In the data rows, zero lies at 7.5, halfway between 7 and 8.
Here are some points, each followed by its number:
[5 4 7 8 13 12 6 6] 0
[8 8 7 7 7 6 8 7] 1
[5 6 12 7 11 11 6 8] 2
[4 5 8 8 12 11 6 6] 3
[4 4 9 8 12 12 6 7] 4
[8 8 7 7 7 7 7 8] 5
[8 7 7 8 7 7 8 7] 6
[7 7 9 8 9 9 7 7] 7
[8 8 7 7 8 7 8 7] 8
[9 10 10 7 4 6 8 9] 9
[7 8 10 7 8 9 7 8] 10
[10 7 0 8 6 4 8 6] 11
[5 5 7 8 11 10 6 6] 12
[8 7 6 8 7 7 8 7] 13
[4 5 11 7 12 12 5 7] 14
[9 10 9 7 4 5 8 9] 15
[8 6 5 8 8 7 8 7] 16
[9 8 7 8 7 6 8 8] 17
[8 9 8 7 6 7 8 7] 18
[7 7 7 7 9 8 7 8] 19
[8 10 13 7 6 8 8 9] 20
[10 7 0 8 7 4 9 6] 21
[9 8 4 8 6 5 8 7] 22
[15 15 7 7 0 0 12 10] 23
[6 5 4 8 11 9 7 7] 24
[6 7 11 7 9 9 7 8] 25
[3 4 10 8 13 13 5 7] 26
[7 7 8 7 8 8 7 8] 27
[4 5 9 8 12 11 5 6] 28
[10 8 3 8 6 4 9 7] 29
[6 7 9 8 8 9 8 8] 30
[7 8 11 8 7 9 8 8] 31
Which two points above are nearest to each new point, looking only along the 2 directions in which the numbered points spread most? Their numbers follow each, nearest first.
[8 7 4 7 8 7 7 7] --> 16 13
[6 7 11 7 9 10 7 8] --> 25 10
[7 7 7 8 8 8 7 7] --> 19 27
[4 7 15 8 9 12 6 8] --> 2 25
[7 7 7 7 8 9 7 7] --> 19 27
[15 15 1 7 0 0 12 9] --> 23 29
[15 15 2 7 0 0 12 9] --> 23 29
[12 13 7 7 1 2 10 9] --> 23 15
[7 7 5 8 8 7 8 7] --> 16 13
[7 7 7 8 9 9 8 7] --> 19 27
[8 9 10 7 6 7 8 8] --> 18 9
[8 11 14 6 4 8 8 9] --> 20 9
[8 9 9 7 6 6 8 8] --> 18 17
[3 2 4 8 14 12 6 6] --> 0 3
[10 8 3 7 6 4 9 7] --> 29 22
[9 8 4 8 7 6 8 7] --> 22 13
[6 7 11 7 9 10 7 8] --> 25 10
[15 12 0 8 0 0 13 7] --> 23 29
[3 1 5 8 15 12 6 6] --> 0 3
[7 9 12 7 7 9 8 8] --> 31 20
[14 12 3 7 0 0 11 8] --> 23 29
[8 9 11 7 7 8 7 8] --> 31 10
[14 15 8 7 0 0 11 10] --> 23 15
[15 15 7 7 0 0 11 10] --> 23 15
[15 15 8 7 0 0 11 10] --> 23 15
[7 8 8 7 8 8 7 8] --> 27 30
[3 1 3 8 15 12 5 5] --> 0 3
[5 8 15 7 9 12 6 10] --> 2 25
[11 9 2 7 4 3 10 7] --> 29 11
[6 7 10 7 9 10 7 8] --> 25 30
[15 15 2 7 0 0 12 9] --> 23 29
[10 10 7 7 3 4 9 8] --> 15 9
[7 6 6 8 9 9 8 7] --> 19 16
[4 2 4 8 15 11 5 5] --> 0 3
[9 9 9 7 6 7 8 8] --> 18 17
[11 10 7 8 3 3 9 8] --> 15 9
[7 6 7 7 10 9 7 6] --> 19 7
[5 7 15 8 9 11 6 8] --> 2 25
[6 6 9 8 10 9 7 7] --> 7 30
[8 9 10 7 6 8 7 9] --> 31 18
[7 7 7 8 8 8 7 7] --> 19 27
[6 7 11 7 8 10 6 8] --> 25 10
[7 9 11 7 7 8 7 8] --> 31 10
[3 2 5 8 15 12 5 5] --> 0 3
[7 6 5 8 8 7 8 7] --> 16 13
[8 6 3 7 9 6 8 7] --> 16 13
[7 7 7 8 8 8 7 7] --> 19 27
[10 10 8 8 3 5 9 8] --> 15 9
[11 11 7 7 2 3 9 8] --> 15 9
[6 6 6 8 8 8 7 7] --> 19 16
[6 7 11 8 9 9 7 8] --> 25 10
[8 9 10 7 6 7 8 8] --> 18 9
[5 6 8 7 11 9 6 7] --> 12 3
[4 6 12 8 10 12 5 8] --> 2 14
[7 9 11 7 7 9 7 8] --> 31 10
[7 6 3 8 8 7 8 7] --> 16 13
[9 9 9 7 6 7 8 8] --> 18 17
[6 7 11 7 9 10 7 8] --> 25 10
[7 8 10 8 8 9 7 8] --> 10 30
[9 10 10 7 5 7 8 9] --> 9 15
[3 3 11 8 14 14 5 7] --> 26 14
[6 6 11 7 9 10 7 8] --> 25 10
[6 6 7 8 9 8 7 7] --> 19 27
[8 6 3 8 8 6 8 6] --> 16 22
[6 7 11 8 9 10 7 8] --> 25 10
